One turn or mirror swaps these rows in pairs. Which row does each one swap with?
The rows were stretched afterwards, more along some directions than others.
guti: [  8  -4  19  10 -12   7   5   7 -12  16  -2 -12 -15   8  -1  -1 -20   9
  -6   1]
san: [ -7  -3  10   3  11  -9  23   7   1   6   6  12   5 -18   5  -4 -10   6
   5 -19]
Sese: [ -7 -14  23  14 -14   0   5   8 -12   1   3  -8  -1   5   4  -6  -9   1
  -3 -27]
zenu: [ -5   9   9   3  -8   1   8   0  -9   8   5  -9 -13   2  16 -15   5 -18
   5  -6]
kidog: [ -7   6   3   2 -15  -2   3   0  -3   3  -1  -8 -20  14  13  -7   8 -14
  -3   5]
Davo: [-25  -1  12   0  10  11  18  24   1   2   0  13 -27  -9   9  -3  -6  14
  -6 -11]
mezav: [ 10 -11  10  13  -4  -4  10  19 -11  -2   0   8   1  -2 -17  -1 -11   7
 -10   5]
Dag: [-10   5   3  16  -8   3  12   5  13  21   1  -1  -7  -1  15  -5 -19  18
   5  -6]
bude: [ -5 -11   4 -17  -1 -23  19 -14  -6   2   8   6  16  14  -5 -10 -21   3
 -14  -2]
pof: [-16   5   4  -4  -3  -1   7   5 -10  15   2  -4  16  15  14 -16  -4  -7
  -2  -9]
Nik: [-15   9  -1  -4  -6   5   7  11  -7  16   0  -7  10  10  16 -16   4  -8
   2 -12]
Pefo: [-13  10  30   1   9 -10  29   9 -22  14  -8  -2 -18  -6  11  -9 -12   9
 -12  -5]
zose: [ -6   2  -4   6 -22   6  -9  10   3  -3  -2   1  -1  -6   8  -9  10   9
  -9  -4]
tize: [  2  16  10  14   3  -2   1   4  -3  11  -5   4 -16  -6   8   4  -9  14
   4  13]
pemo: [ -4   2   7   2   9  -6  21   6  -3  11   4   9   8 -17   7 -10  -6   3
  10 -18]
kado: [  3  13 -12  14 -14 -12   6  19   5  28  -3  10   6 -13  12 -12  -6  17
  -5 -19]
dal: [ 13 -14   7  14  -8   1   6  17 -12  -9  -1   6   2  -5 -21  -3  -2   7
 -10   0]
Tur: [ -9  16  -2 -13   1  -9   5   8  14  28  -5  -5 -13  -8  21  -7  -7   3
  -3  -9]
Sel: [-11  13  -3   2   4 -10  12   4  -2  23  -4  10  -7  -7  11 -10 -16   5
 -10   5]
nof: [  4 -19   3  17   3   7  14  17  -4  -4  16   3  -6 -14   0  -2  -3  10
 -16 -13]
Perob: [ -9   6  11  10   6  -8  16  14   3  26  -6 -10 -17   3  29  -6 -18   6
   8 -12]
vabef: [ -2  -6  14  14  -7   0  10  28  -7  12  -3  -1   0  -1  -2  -5 -12   5
  -4  -3]
rora: [-24  -1  14   1  -6  11  14  18   1   0   6  -1 -31   2   9   3 -11  13
 -24 -11]
gog: [ -4  17  -3   4  -3  12   0  16   7  21 -11 -19 -10  17  24  -4 -11  -8
  -9   1]
falu: [-20  -2   2 -11  -7   9   9  15   4   4  -1  -1 -20   5   5  -6  -1  20
 -20  -8]
zalu: [  0  -4  -5   8 -15  10 -11  15   0  -2   0  -1   5  -4   6 -10  12  13
  -7  -8]
Gofi: [  5   7  12   9  -7  14  13  24  -2   8   6 -10 -20  -1   0   3  -4  -6
   0   7]
fevi: [ -8   9  18  34 -13   0  12  12   8  16   1  -6  -8   9  14  -2  -5   7
  -1   0]
durov: [ -7  -6  -2   8 -14   7  -6  13   3  -4   9   4   6  -6   4 -10   8  12
 -14 -11]
Lifo: [ -7  -8   1   6   0 -10  11   7   7   2   2  18   9 -13   7   0  -1  10
   8 -17]
Bim: [  2  21   3  -4  -2 -15  10   7   3   6   7   9  -2  -3   8   3  -6 -11
 -15   5]
rusil: [ -5 -26   9   7 -12  14   4  16   2  -2   1  -9  -4  12 -23   5 -15  13
 -20 -10]
Dito: [-21  15  19  -9   1  -1  20  10  -1   9   0 -10 -15   5  -8  -2 -15 -11
 -17  -1]
nasu: [  1 -12  -9  -4 -10 -11   0  17  14   1   1   6  -8   4  -8   6  -6  11
 -18  -7]
Fino: [ -6   3   7   3 -12  -6   5   0  -3   0  -5  -5 -24  16   7   1   1 -11
  -8  10]
ses: [-16  11   1  -4  -3   5   4  11 -10  22  -3  -6   7   6  21 -12   2 -11
   7 -11]
Degi: [  7  -6   6   7   0   3   3   0   7  -9   8 -11   0  -8 -15   2  -7   1
 -12  -4]
Zufa: [ -4   9  -8 -15  -4  -8  -2   2  10  21  -6  -4  -4  -4  17 -10   3   1
  -2 -10]
Raku: [  3   2   7  -1   1  -4  17  -2  -1   8 -19  -2  -9  -6  -1  -2  -6  18
   1  -2]
sibir: [ -7   4  -1   2 -12  -3  22  -4   9   8  -2   1 -12  -8   0  -4  -7   6
 -15 -16]
nages: [-16  -7  22  -6 -10  -8   8   8  10  15   7  -2   9  13  -8  -2 -12  16
 -11 -12]
sufo: [  8   2 -14 -10  -8  -9  -4  -3   1   7  -8   5   4  -7  -2 -12   9   3
  -9  -8]
Kud: [  0  13  -7  -1   4   4   1  25  12  16 -22  -3  -2   6   2  -2 -20  -3
 -19   2]
mina: [ -8  23   0  -2  -1  -2   7  14   5  32 -16 -11  -9  13  21  -3 -29   5
 -18   2]
Lede: [ -4   4  12   0   5  -8  20  -2 -18  10   9   2  -6   8  -7  -6 -10   8
   6  11]
punun: [-20 -11  13 -11  -3  -5   6  -9   1 -13  13   5  -5   4  -6   1 -12 -13
 -19  -4]

Zufa swaps with kidog
rora swaps with mina
Lede swaps with Degi
san swaps with mezav
Davo swaps with Kud

